Each row has a name. After each piece below comes the name of the row it's from, unless a question asks for something else. Each question is about the rows just above it.

<107>: [121  77 173 188]
<24>: [136 111 136 153]
<146>: [145  94 127 168]
<58>: [173 189 142 178]
<127>: [127  91 139 167]
<98>: [130  95 136 162]
asked: [130  95 136 162]
<98>
asked: [121  77 173]
<107>
asked: [173 188]
<107>
asked: [ 91 139 167]
<127>
asked: [145  94 127 168]
<146>
Which row holds [173 189 142 178]?
<58>

<101>: [ 66 102 100 146 100 151 190 106 101 100 152 101 154 158 104 104 147 150
  98  96  79 152  94 125 108 161 159 100  91 184  98 166 158 103 160 127
 155  90]
<15>: [ 66 102 100 146 100 151 190 106 103 100 152 101 154 158 104  52 147 150
  98  96  79 152  94 125 108 161 159 100  91 184  98 166 158 112 160 127
 155 106]
<30>: [ 86 103 106  93 103  94 168 108 163 111  99 110 153 155 153  71  87  92
 105 109  98  89  91 175  80 165 166  93  90 158  99 100 166  81 157 176
 168 110]
asked: [ 66 102 100 146 100 151 190 106 101 100 152 101 154 158 104 104 147 150
  98  96  79 152  94 125 108 161 159 100  91 184  98 166 158 103 160 127
 155  90]
<101>
The row with [ 66 102 100 146 100 151 190 106 103 100 152 101 154 158 104  52 147 150
  98  96  79 152  94 125 108 161 159 100  91 184  98 166 158 112 160 127
 155 106] is
<15>
The row with [ 86 103 106  93 103  94 168 108 163 111  99 110 153 155 153  71  87  92
 105 109  98  89  91 175  80 165 166  93  90 158  99 100 166  81 157 176
 168 110] is
<30>

<18>: [135 122 118 188]
<5>: [ 88 145 168 173]
<141>: [ 61 169 131 191]
<21>: [135 118 141 111]
<72>: [157 145 122 129]
<166>: [ 89 163 157 147]
<79>: [ 86 118 141 201]
The row with [ 86 118 141 201] is
<79>
The row with [135 122] is
<18>
asked: [157 147]
<166>
asked: [163 157 147]
<166>

<171>: [128 127 126 123 131 126 127 126 126 128 124 123 126 129 122 125 126 126
 125 126 122 124 125 126 123 121 121 117 119 115 121 121 115 117 117 115
 114 115 114 112 112 114 115 112 110 111 108 108 107 109 108 104 107 106
 103]
<54>: [ 82  82  90  87  91  90  87  90  93  91  89  89  89  92 100  94  93  97
  98  96 101 100 101 103 104 102 106 109 104 105 111 110 109 115 117 120
 121 121 123 122 129 128 134 131 132 138 137 139 141 143 145 140 142 143
 153]
<93>: [112 115 109 111 107 109 110 109 109 111 114 112 108 113 109 107 111 109
 109 110 110 111 110 110 107 108 112 110 109 109 110 109 110 113 110 110
 108 111 112 109 115 115 113 110 113 116 113 112 111 115 111 114 115 117
 113]
<201>: [124 122 121 121 122 125 124 124 123 125 124 131 127 129 128 127 126 130
 129 134 133 129 126 131 128 129 133 130 128 129 129 133 134 134 132 131
 132 133 132 133 132 133 132 131 132 132 132 129 134 133 129 131 133 129
 128]
<197>: [168 169 171 173 166 169 176 172 175 181 179 182 181 181 177 180 183 179
 183 180 186 183 186 185 185 183 186 184 184 183 189 188 185 189 182 184
 184 184 184 185 182 181 185 187 181 179 175 179 178 174 177 171 170 170
 170]
<8>: [155 158 159 158 168 166 164 169 169 168 170 171 174 175 176 180 180 175
 181 180 180 181 185 187 182 186 188 184 188 186 193 195 187 187 194 196
 189 192 190 191 196 199 196 188 202 202 200 192 193 199 190 200 199 200
 188]
<153>: [132 133 135 130 137 132 131 135 134 137 136 131 135 130 135 134 132 134
 138 136 136 139 131 133 137 138 136 135 136 137 134 134 136 137 136 137
 137 141 137 139 136 137 139 136 138 138 137 143 142 141 141 140 138 139
 138]
<210>: [165 165 164 163 164 167 158 166 162 160 158 158 160 155 162 159 158 160
 161 161 152 160 152 151 159 156 157 154 159 157 150 147 156 157 148 152
 154 158 157 156 151 148 150 156 152 152 149 156 157 149 154 152 150 150
 160]
<190>: [113 115 108 113 111 110 114 112 111 114 119 117 117 114 117 116 118 116
 120 120 122 118 120 123 119 118 121 121 119 121 122 122 120 120 124 121
 123 123 124 123 123 122 128 121 128 125 127 124 122 124 121 124 125 127
 121]
<66>: [109 110 106 105 105 104 104 100 105 107 101 104 103 102 102 102 102 102
 104 105 100  99 103 102 102 103 136 135 136 137 104 105 102 102 102 105
 105 104 106 104 106 108 107 108 106 108 111 109 109 113 108 112 114 112
 111]
<194>: [121 118 117 119 116 114 120 115 119 117 120 120 122 119 115 116 119 115
 118 114 118 116 122 117 117 117 117 114 114 119 118 119 120 118 121 123
 118 118 119 121 121 120 120 119 118 122 122 117 120 125 116 120 123 122
 117]
<199>: [143 139 147 141 142 149 142 150 149 144 149 144 147 144 152 152 146 152
 154 156 153 155 153 151 159 158 160 160 161 161 157 153 159 161 154 154
 163 163 166 163 158 159 158 165 161 158 160 166 167 159 165 162 161 162
 166]
Which row holds [121 118 117 119 116 114 120 115 119 117 120 120 122 119 115 116 119 115
 118 114 118 116 122 117 117 117 117 114 114 119 118 119 120 118 121 123
 118 118 119 121 121 120 120 119 118 122 122 117 120 125 116 120 123 122
 117]?
<194>
asked: [132 133 135 130 137 132 131 135 134 137 136 131 135 130 135 134 132 134
 138 136 136 139 131 133 137 138 136 135 136 137 134 134 136 137 136 137
 137 141 137 139 136 137 139 136 138 138 137 143 142 141 141 140 138 139
 138]
<153>

<4>: [143 107 133 127 133 110]
<23>: [116 133 139 147 118 123]
<115>: [107 122 115 187 145 147]
<154>: [113 141 140 136 113 124]
<80>: [112 139 140 138 115 123]
<73>: [140 112 132 125 133 116]
<88>: [137 139 115 138 140 116]
<44>: [145 143 112  84 135 139]
The row with [139 140 138 115] is
<80>
asked: [125 133]
<73>
The row with [145 143 112  84 135 139] is
<44>

<39>: [109 164 130 145  69 159 136 135  95 141]
<95>: [122 167 124 147 112  95 120 172 152 106]
<99>: [136 179 124 129 127 140 152 138 138  73]
<116>: [151 103 123  98 173 149 105 109 144 160]
<87>: [109 142 103 109 162 130 170 128 121  80]
asked: [109 162 130]
<87>
Where do [122 167 124 147 112  95 120 172 152 106] appear?
<95>

<42>: [103 138 177 135 113 130]
<38>: [151 123  86 121 135 130]
<105>: [160 107 113 123 150 117]
<125>: [100 159 155 120 103 150]
<2>: [140 125  65 107 134 127]
<91>: [ 81 139 123 129 111 127]
<112>: [157  97  67 125 155 107]
<3>: [152 119  59 118 133 125]
The row with [100 159 155 120 103 150] is
<125>
Which row holds [97 67]?
<112>

<135>: [148 109 112 113 164]
<152>: [167 144 144 121 129]
<147>: [114 144 144 121 129]
<140>: [114 118 105 113 153]
<70>: [117 112 127 111 100]
<60>: [104 124 199  98 148]
[199  98] is in which row?
<60>
The row with [104 124 199  98 148] is
<60>
[112 113] is in which row?
<135>
Which value is in both <135> and <60>?
[148]

<120>: [108 103 136 148 101 151 123  98 128 116 123 122 137 131 119 132 105 102
  98 106 127 111 130 138 106  93 128 142 103 104 108 146 134 142 104 103
  98 141 109 139 109 152 122  89  94 108 109 133  87 100 132  95 125 109]
<7>: [ 92 144 121 135 146 158 145 129 166 114 151  93 167 114  62 160 109 160
 167  54 169 106  61 106  91 114 146  75 136 145 107  76 168 137 176 162
 116  99  91  90 152 136  99 101  84 107 115  98  53 107 154  86  92 115]
<128>: [141 144 103  87 151 108 123 149 117 126 121 118 109 108 116 114 142 150
 154 128 126 129 101  98 134  91 120  87 143 146 136  83 115 100 152 153
 152  93 128  91  86  84 116 160 148 136 136 100 150 144  94 150 112 136]
<10>: [140 143 103  88 149  90 122 147 116 125 120 117 109 108 116 113 141 149
 153 128 124 129 102  98 133 151 119  88 142 144 135  84 114 100 150 151
 150  94 128  92  86  85 116 158 147 155 135 101 150 162  95 149 112 135]
asked: [108 103 136 148 101 151 123  98 128 116 123 122 137 131 119 132 105 102
  98 106 127 111 130 138 106  93 128 142 103 104 108 146 134 142 104 103
  98 141 109 139 109 152 122  89  94 108 109 133  87 100 132  95 125 109]
<120>
[136 148 101 151 123  98] is in which row?
<120>
asked: [112 136]
<128>
asked: [140 143 103  88 149  90 122 147 116 125 120 117 109 108 116 113 141 149
 153 128 124 129 102  98 133 151 119  88 142 144 135  84 114 100 150 151
 150  94 128  92  86  85 116 158 147 155 135 101 150 162  95 149 112 135]
<10>
The row with [ 92 144 121 135 146 158 145 129 166 114 151  93 167 114  62 160 109 160
 167  54 169 106  61 106  91 114 146  75 136 145 107  76 168 137 176 162
 116  99  91  90 152 136  99 101  84 107 115  98  53 107 154  86  92 115] is
<7>

<111>: [ 69 163 197 141 107 155 153 180 127]
<69>: [ 48 124 130  81 110 163  84 147  85]
<36>: [129 153  95 179  93 196 137 100  98]
<163>: [ 49 149 120 141 153 154 150  50  98]
<124>: [109 153  70 190 118 187 118 154 131]
<158>: [149 130  95 121  82 135 188 156 154]
<110>: [ 69 163  48 141 107 155 153 180 150]
<92>: [107  74  97 115  90 143 208 138 147]
asked: [ 48 124 130  81 110 163  84 147  85]
<69>
Which value is in both <110> and <36>?
[153]
Which value is in both <36> and <111>?
[153]
asked: [129 153  95 179  93 196 137 100  98]
<36>
asked: [ 49 149]
<163>
asked: [163  48 141 107 155 153 180 150]
<110>

<52>: [139 126 119 138 103 124 113 167]
<20>: [ 91 160  92 161 151  87 119 131]
<109>: [124 151 116 133 109 152 139 180]
<113>: [132 126 135 118 112 160 148 145]
<181>: [131 125 165 170 161 120 107 172]
<56>: [148 121 121 156  92 125  95 189]
<185>: [140 114 123 132 160 133 118 112]
<160>: [159 110 115 120  96 141 122 143]
<45>: [122 157 160 121 120  94 150 150]
Shared by <109> and <20>:
[151]
The one value in <56> and <45>:
[121]
asked: [132 160 133 118 112]
<185>
Which value is in both <56> and <20>?
[92]

<137>: [ 49 139 131 117]
<168>: [146 128 113 142]
<186>: [135 143 154 157]
<156>: [191 113 134  81]
<170>: [141 177 103 113]
<50>: [137  74 112 150]
<155>: [144 157 166 119]
<179>: [112 151 169 101]
<26>: [ 88 156  95 139]
<61>: [122 174 140 150]
The row with [ 88 156  95 139] is
<26>
Shared by <137> and <26>:
[139]

<17>: [138 183 137 155]
<22>: [116 127 156 127]
<144>: [124 175  98 147]
<6>: [127 191  94 148]
<142>: [159 186 121 110]
<49>: [144 203  98 128]
<27>: [164 148 123 109]
<148>: [128 135 149 137]
The one value in <148> and <49>:
[128]
Which row holds [159 186]?
<142>
asked: [116 127 156]
<22>

<83>: [152 158 128 160  95 152 156 152  95  94 103 131 161 163 159 157 130 168
 164 124 142  89 172 156]
<34>: [165 104 117 165 166 160 106 161  77  83 157 115 102 100 160 165 123  98
  99 151 124 172 168  99]
<132>: [183 119 153  95  84 102 162  98 168 168  96 121 166 159  91 100 118 161
 160 127 129  89  83 157]
<82>: [153 156 152  95  94 103 131 161 163  83 157 115 102 100 160 165 123  98
  99 151 124 172 101  99]
<46>: [109 118 184 119 102 117 118 116 127 134 125  59 115 117 114 114  94 116
 113 193  76 143 141 123]
<157>: [158 116 176 159 140 155 118 156  80  77 125  69 121 119 162 156  92 118
 119 190  82 139 143 120]
[184 119] is in which row?
<46>
The one value in <46> and <83>:
[94]
asked: [152 158 128 160  95 152 156 152  95  94 103 131 161 163 159 157 130 168
 164 124 142  89 172 156]
<83>
asked: [153 156 152  95  94 103 131 161 163  83 157 115 102 100 160 165 123  98
  99 151 124 172 101  99]
<82>
asked: [152 156 152  95  94 103 131 161 163]
<83>

<37>: [163  89 142  98 137 111  74]
<16>: [163  89 142 130 168 111  74]
<11>: [163  89 142  98 168 111  74]
asked: [163  89 142  98 137 111  74]
<37>
asked: [163  89 142  98 168 111  74]
<11>

<32>: [131 128 144 125  93 121 134 153 165 140 141 147 118 122 101]
<43>: [130 151 110 118 151 131 121 135 114  81 104 129 148 118 131]
<71>: [133 146 141  97 174 121 134 110 139  89 114 134 153 139 156]
<84>: [116 164 132 117  70 152 128 162 117 128 113 119 131 132 126]
Where do [131 128 144 125  93 121 134 153 165 140 141 147 118 122 101] appear?
<32>
Which row holds [133 146 141  97 174 121 134 110 139  89 114 134 153 139 156]?
<71>

